128 stands for zero in the data rows.
Each row of this table is followed by its label. One hidden rule gives the labels. It looks at one to three of the table's principal directions, none of them among the few with the most spread.
169 127 145 128 156 83 89 116 121 113 138 74 118 126 142 118 117 161 121 88 96 128 109 101 117 184 139 106 120 121 81 166 1
159 108 136 125 147 160 158 146 128 175 128 135 149 146 133 140 128 124 125 163 146 107 92 135 153 100 111 136 102 142 156 114 1
64 164 145 120 96 108 120 107 97 119 152 159 142 70 147 113 141 152 140 91 115 151 134 116 95 122 129 72 125 138 111 162 2
142 113 120 116 146 150 159 130 114 142 156 155 145 100 114 134 136 114 159 96 105 117 127 145 147 104 122 113 136 137 153 107 3
135 112 123 141 149 107 146 126 146 110 122 117 134 98 123 143 130 90 130 136 143 101 108 118 137 128 110 127 117 107 129 135 3
127 101 128 150 157 158 177 79 99 152 182 179 190 128 82 180 129 102 170 152 117 73 107 219 206 55 143 54 115 158 185 58 1
209 51 79 107 149 113 99 129 122 87 124 127 124 145 111 120 112 121 116 117 109 141 139 129 161 165 146 155 191 66 133 102 2
119 102 141 122 136 132 138 117 112 155 143 158 134 128 120 157 119 131 108 164 153 108 96 167 182 70 112 108 135 134 161 93 2
0 160 151 124 69 113 134 79 30 155 191 240 173 72 120 157 150 143 168 142 109 164 149 176 134 50 120 15 144 140 165 133 3
169 80 113 127 157 122 91 120 131 99 111 104 115 141 107 136 120 75 121 120 109 121 141 99 131 174 123 151 175 107 124 123 1
77 182 157 137 110 90 152 129 160 87 119 108 92 92 152 111 130 158 133 99 149 135 135 82 65 137 127 125 67 139 67 175 1
132 119 139 131 155 144 161 122 120 143 149 143 143 103 118 146 134 120 145 124 118 106 96 150 149 89 108 99 101 141 149 113 1
172 98 137 122 150 118 127 117 101 138 145 122 151 128 137 129 128 150 137 135 102 137 81 133 139 130 119 96 102 112 132 149 2
159 130 155 199 203 110 165 98 174 109 127 57 142 139 94 184 119 84 136 158 150 31 72 143 155 123 125 97 40 146 102 120 2
151 73 122 124 153 138 157 110 139 126 138 153 150 108 103 156 122 83 110 142 169 73 90 153 187 72 119 115 152 125 153 78 1
159 127 131 180 179 140 144 109 175 149 116 70 150 163 95 170 129 50 143 170 133 52 100 179 178 127 122 134 108 155 161 97 2
144 111 112 92 97 137 113 144 141 101 109 145 121 112 154 83 122 147 89 93 162 146 140 75 99 146 148 158 166 117 97 131 2
175 94 108 93 122 135 130 138 102 88 148 155 111 107 134 98 114 181 126 71 106 164 136 97 112 134 145 128 130 108 97 133 2
60 147 125 91 61 112 122 150 30 155 190 225 101 109 131 141 101 223 116 102 137 177 193 124 145 77 149 100 157 134 107 125 2
103 134 103 133 122 120 133 127 126 168 132 144 151 142 119 144 147 93 166 171 102 141 146 206 174 119 115 134 168 109 208 105 2
95 131 141 148 142 115 148 108 113 158 160 145 140 115 101 181 121 101 133 150 146 78 119 179 192 75 119 91 132 150 154 96 2
167 145 140 142 145 113 125 137 197 82 83 55 105 142 153 96 121 146 97 114 160 110 107 72 77 181 145 164 79 126 61 156 1
145 108 122 140 149 135 136 110 142 128 130 122 148 127 112 143 131 90 134 139 128 97 109 159 160 117 126 119 137 130 153 103 1
175 78 98 102 130 133 106 126 119 75 125 135 100 130 113 109 114 111 135 83 94 156 169 88 111 170 142 158 174 108 111 126 1
167 133 95 123 115 120 68 145 140 109 102 82 109 161 131 92 129 132 117 101 98 163 164 113 104 200 152 175 182 98 109 146 3
86 128 123 95 100 123 124 122 70 144 161 192 143 93 141 118 140 154 160 109 84 182 153 141 124 118 120 91 156 118 160 137 2
189 45 106 78 119 137 98 127 125 75 108 156 122 117 144 89 110 138 73 102 155 148 117 66 117 146 141 151 184 91 102 118 2
53 172 184 195 146 141 201 71 165 96 120 117 161 87 116 163 152 54 184 170 139 77 82 122 76 91 95 61 0 183 123 161 2
172 117 119 113 137 142 146 165 139 135 126 117 103 115 139 117 116 140 116 107 136 126 114 107 134 124 112 165 110 131 121 136 3
121 185 135 151 121 109 107 145 126 117 122 80 107 138 138 113 133 168 139 104 99 155 147 99 72 176 138 131 85 124 76 183 3
57 139 143 116 65 90 90 86 114 42 106 157 119 122 145 89 135 165 112 120 145 190 163 62 31 157 162 96 139 97 56 170 3
111 117 107 63 76 145 101 189 114 166 95 177 109 134 168 78 144 169 83 142 153 206 145 104 105 119 106 192 206 80 158 128 3
98 138 144 160 143 151 177 85 140 115 142 149 170 110 109 149 144 110 157 151 133 92 94 179 138 75 129 70 72 151 150 100 1
76 166 145 171 111 115 139 91 122 152 141 126 155 170 104 162 138 118 159 188 130 115 130 197 148 95 143 87 103 146 147 120 1
95 208 120 98 82 120 85 198 151 170 83 87 83 149 180 62 158 156 139 98 91 215 191 86 45 209 115 216 168 117 127 191 3
120 151 157 154 154 104 143 107 148 110 131 92 115 135 127 144 120 134 149 129 116 109 121 126 115 146 131 110 67 152 105 143 1
86 175 157 175 133 97 124 104 161 83 102 76 118 137 123 135 137 112 137 140 137 114 131 92 64 162 134 113 71 132 71 169 1
14 172 183 169 111 130 222 77 96 143 186 202 162 87 103 191 135 139 170 173 166 85 97 186 147 0 117 20 20 184 137 113 2
130 77 91 77 104 126 81 117 81 88 145 188 112 114 115 106 120 141 121 75 92 180 189 120 133 146 151 129 235 95 135 97 3
156 96 99 133 124 114 112 97 134 71 125 126 135 147 103 120 126 119 134 121 117 136 145 143 130 146 163 124 162 93 115 112 1
143 154 91 88 104 111 90 194 139 121 112 103 57 121 146 82 124 150 124 49 97 184 207 79 93 197 131 218 199 104 103 154 1
108 145 137 137 129 117 173 130 169 104 123 128 110 114 131 133 120 139 122 128 172 99 127 126 126 103 135 136 88 140 107 113 1
155 162 98 118 87 96 85 171 124 147 116 87 107 166 155 90 124 166 128 113 112 180 174 101 103 200 153 183 159 101 98 183 3
169 107 114 139 151 117 138 97 99 116 169 130 166 123 109 138 128 136 171 107 80 121 117 164 155 134 152 75 115 116 132 126 2
119 133 126 136 137 109 115 129 109 113 144 127 103 120 113 148 113 139 128 108 113 125 155 123 137 138 133 121 131 126 110 126 2
110 124 139 135 132 125 123 93 111 136 147 141 154 120 116 144 133 112 140 132 115 114 116 160 150 111 130 84 140 141 147 116 1
86 111 155 132 118 117 107 68 100 37 120 154 144 84 132 109 143 128 134 113 106 164 111 63 38 146 126 55 92 108 77 174 1
67 193 147 144 93 92 125 153 130 135 110 110 100 144 146 119 143 181 122 157 146 168 137 116 76 126 121 137 90 104 92 176 1
111 127 170 138 152 116 163 89 127 142 160 135 158 90 126 155 129 117 136 123 146 74 73 146 154 80 118 61 90 167 127 122 1
27 167 164 116 88 110 196 142 53 176 209 228 110 75 122 179 109 206 132 123 176 119 142 146 166 3 119 66 83 165 113 116 1
136 117 142 133 166 139 147 118 143 149 132 119 135 108 131 147 127 94 143 142 108 101 92 163 166 114 92 119 103 154 178 114 3
134 135 127 106 117 108 126 137 108 110 150 133 106 97 141 108 122 166 138 70 105 155 145 97 105 145 135 122 126 125 93 158 1
111 90 178 139 152 103 171 103 175 82 126 139 80 108 114 181 73 153 24 163 255 25 64 119 189 23 127 115 78 159 71 62 1
148 109 119 97 123 125 114 154 100 138 136 144 108 121 137 116 122 156 119 107 114 160 137 109 129 133 119 145 155 108 127 137 1
114 130 136 122 130 131 132 117 113 102 136 143 118 110 132 122 126 141 149 107 97 150 142 110 100 140 126 111 103 136 120 139 2
52 177 170 137 101 95 126 104 104 130 150 139 110 115 137 139 126 167 138 129 125 145 135 133 107 106 126 82 91 156 104 158 2
193 78 135 103 167 122 101 150 151 124 106 96 95 120 147 124 99 139 57 119 160 102 82 93 159 140 106 166 145 120 115 116 3
25 209 158 198 117 130 160 105 153 141 121 126 132 174 104 179 131 141 134 212 171 90 145 197 136 78 145 100 53 166 135 90 2
111 138 117 128 123 139 142 127 114 170 155 151 145 124 110 147 134 100 156 124 116 112 149 175 171 101 129 120 163 149 170 101 1
181 96 113 128 162 124 88 123 128 108 118 92 124 152 115 129 118 96 134 103 90 121 154 96 124 201 143 146 165 121 116 127 1
143 39 100 112 101 151 126 81 124 63 110 202 175 127 118 117 122 126 73 182 193 127 89 145 152 73 153 99 163 77 141 73 3
158 84 139 136 165 159 138 103 158 114 113 120 144 105 121 143 119 73 97 145 158 70 69 131 161 102 105 119 115 152 148 98 3
104 95 185 162 165 149 133 41 125 100 131 135 180 100 110 165 130 69 116 161 146 62 47 128 131 87 111 31 76 175 128 115 2
97 143 127 150 121 126 151 135 155 128 116 127 103 149 110 155 118 112 118 168 169 104 146 150 149 97 125 157 117 137 134 101 2
105 148 103 88 79 116 81 169 106 130 105 142 98 128 161 75 147 172 123 112 93 226 170 103 75 170 118 171 181 77 132 169 2
156 131 103 170 154 126 128 124 186 71 91 80 127 161 109 133 119 101 120 138 151 86 156 109 113 182 167 160 110 115 92 106 2
183 41 89 81 102 152 111 126 113 94 119 185 142 133 133 100 108 142 75 132 168 146 122 108 152 113 152 147 192 90 131 91 3
171 105 121 163 175 149 122 110 151 148 121 88 151 168 88 165 127 62 129 162 125 69 106 176 181 125 128 131 143 140 161 86 2
175 129 130 158 162 132 127 113 161 116 102 71 171 150 139 112 147 114 147 148 105 117 86 127 100 179 135 116 80 114 125 152 1
157 150 107 112 115 159 130 202 175 146 84 94 75 144 151 96 123 128 101 118 150 145 151 90 105 153 110 234 131 133 125 140 3
24 209 132 119 51 118 104 145 89 146 130 163 99 141 152 104 141 188 154 134 97 218 205 132 72 140 135 133 130 134 130 166 2
113 111 127 105 101 127 124 107 73 121 158 180 153 102 128 114 142 155 145 112 101 172 118 134 114 100 129 77 143 105 131 144 1
137 129 147 111 140 133 133 155 133 147 118 116 108 118 148 120 128 133 119 118 129 134 113 90 109 135 100 150 112 138 123 149 1
Which label does each new row get?
116 131 115 137 110 137 161 148 148 138 121 141 107 149 113 147 119 116 120 168 172 115 141 152 157 84 123 167 122 129 143 103: 2
117 159 167 147 145 106 120 107 112 119 145 93 124 114 125 132 138 149 144 100 97 129 98 111 89 133 121 78 79 139 83 175: 3
177 77 146 118 148 96 96 92 122 74 129 108 119 129 139 122 97 154 95 111 132 121 98 83 123 163 146 102 116 121 75 143: 2
113 143 163 121 123 100 134 104 129 96 133 116 120 111 141 105 142 153 147 93 113 151 111 90 65 138 131 95 97 127 79 174: 3
140 165 114 135 122 129 146 176 171 168 102 88 106 148 152 115 132 123 142 152 128 139 136 145 134 149 107 196 104 131 158 148: 3
47 132 165 103 85 116 178 126 104 90 159 220 83 81 130 144 97 226 64 118 231 117 125 101 126 11 141 91 89 142 62 92: 3
138 114 105 137 132 147 120 129 144 122 105 129 149 163 111 127 139 109 119 154 142 121 141 140 129 136 147 145 160 103 141 94: 3
101 171 139 139 105 99 131 130 137 118 118 105 116 146 140 109 145 166 147 138 118 167 132 131 83 138 133 128 95 108 104 168: 3
116 121 150 133 121 120 112 86 116 82 127 138 148 132 136 116 125 167 114 129 135 135 112 106 92 137 158 76 100 126 86 136: 1
104 129 119 107 111 150 150 159 86 182 158 182 126 107 121 145 132 126 142 126 123 141 145 147 158 77 103 133 152 136 169 115: 2
66 162 88 138 67 131 102 111 101 82 126 171 142 144 113 107 144 140 161 123 98 188 218 138 80 160 177 117 165 100 121 127: 3
136 112 145 153 169 119 149 103 131 135 143 116 147 120 108 169 124 90 140 145 131 75 96 147 164 111 115 95 103 144 140 114: 2
147 141 137 158 170 172 182 141 169 191 122 105 159 146 118 159 140 77 151 172 141 66 89 179 173 93 103 142 83 170 186 94: 1
130 75 116 106 118 137 128 95 77 119 159 192 162 105 116 134 127 118 140 127 112 141 120 146 155 97 130 81 162 116 157 111: 2
134 143 118 159 149 138 151 113 137 138 147 115 143 146 100 156 126 96 174 131 101 96 150 176 161 131 144 119 112 157 153 103: 2
167 121 112 142 156 147 111 143 170 138 95 78 114 170 109 133 130 73 124 143 120 107 137 141 144 159 121 184 158 129 152 106: 1
94 117 138 156 140 163 149 88 134 127 131 161 157 138 102 170 119 91 123 179 156 77 119 176 171 80 133 94 108 168 166 66: 3
195 97 161 160 196 135 186 121 192 116 117 73 122 127 118 163 103 100 101 150 188 30 43 117 164 94 111 132 36 163 102 110: 2
97 33 115 39 73 156 106 113 46 70 153 255 117 60 139 103 100 180 60 88 165 181 150 70 126 67 135 97 212 105 119 83: 2
211 85 139 144 203 140 161 126 126 159 160 97 144 130 100 172 113 100 139 122 117 57 71 150 195 105 113 111 95 150 140 104: 1
161 91 131 112 136 116 87 111 103 101 136 120 114 127 124 124 109 124 114 94 108 134 135 86 122 164 137 120 160 129 97 141: 2
175 104 88 120 124 102 79 152 156 88 81 86 112 143 143 91 128 125 95 131 131 159 137 95 106 198 134 185 173 58 110 151: 3
162 106 133 165 171 114 149 95 130 93 148 107 146 123 96 163 116 114 137 126 132 73 100 135 150 120 144 85 84 126 98 117: 2
182 153 119 159 162 132 120 165 176 144 95 39 106 168 128 131 122 91 133 131 120 100 139 101 118 195 124 194 102 141 113 152: 2
68 131 141 137 94 136 130 79 99 102 130 176 161 126 129 125 144 132 153 171 110 168 123 150 97 105 128 71 98 124 148 140: 2
142 109 113 115 112 122 93 125 113 100 115 130 118 144 136 108 122 139 123 128 106 171 150 105 104 167 137 141 149 103 118 146: 2
131 118 114 123 122 160 134 119 105 156 137 160 162 147 129 126 139 135 156 163 92 156 121 187 152 110 125 112 125 126 191 108: 2
94 130 110 137 97 131 99 102 132 88 100 142 132 161 121 113 138 120 135 164 113 171 163 148 101 151 146 132 150 103 144 120: 2
93 143 153 156 151 130 155 98 147 151 134 123 165 105 114 160 145 69 144 148 145 70 94 159 150 94 111 87 114 158 155 112: 1
149 111 133 130 149 140 150 132 145 127 121 117 118 129 122 136 127 102 138 136 126 117 112 124 131 121 108 145 107 135 140 126: 1
163 123 122 123 134 137 121 142 133 126 124 111 121 136 133 113 124 147 115 113 124 132 118 120 124 137 133 143 126 123 115 131: 2
133 97 123 105 101 136 101 114 84 139 137 166 150 146 136 119 122 146 119 146 122 161 131 127 134 128 140 111 159 120 141 128: 2
232 0 109 91 172 214 208 136 161 148 133 192 159 108 110 154 97 75 68 162 225 33 36 158 248 7 104 155 140 151 194 16: 2
158 154 118 163 159 126 142 131 157 132 132 76 127 147 114 143 124 104 165 117 98 97 145 148 141 166 141 142 96 149 128 129: 3
174 114 119 126 152 118 107 144 141 130 119 86 105 137 125 127 121 109 123 112 109 123 127 117 139 163 117 162 148 120 125 138: 2
130 124 130 127 139 113 142 125 129 127 141 125 122 105 121 136 130 117 140 113 120 119 118 139 141 114 114 120 129 124 132 132: 1
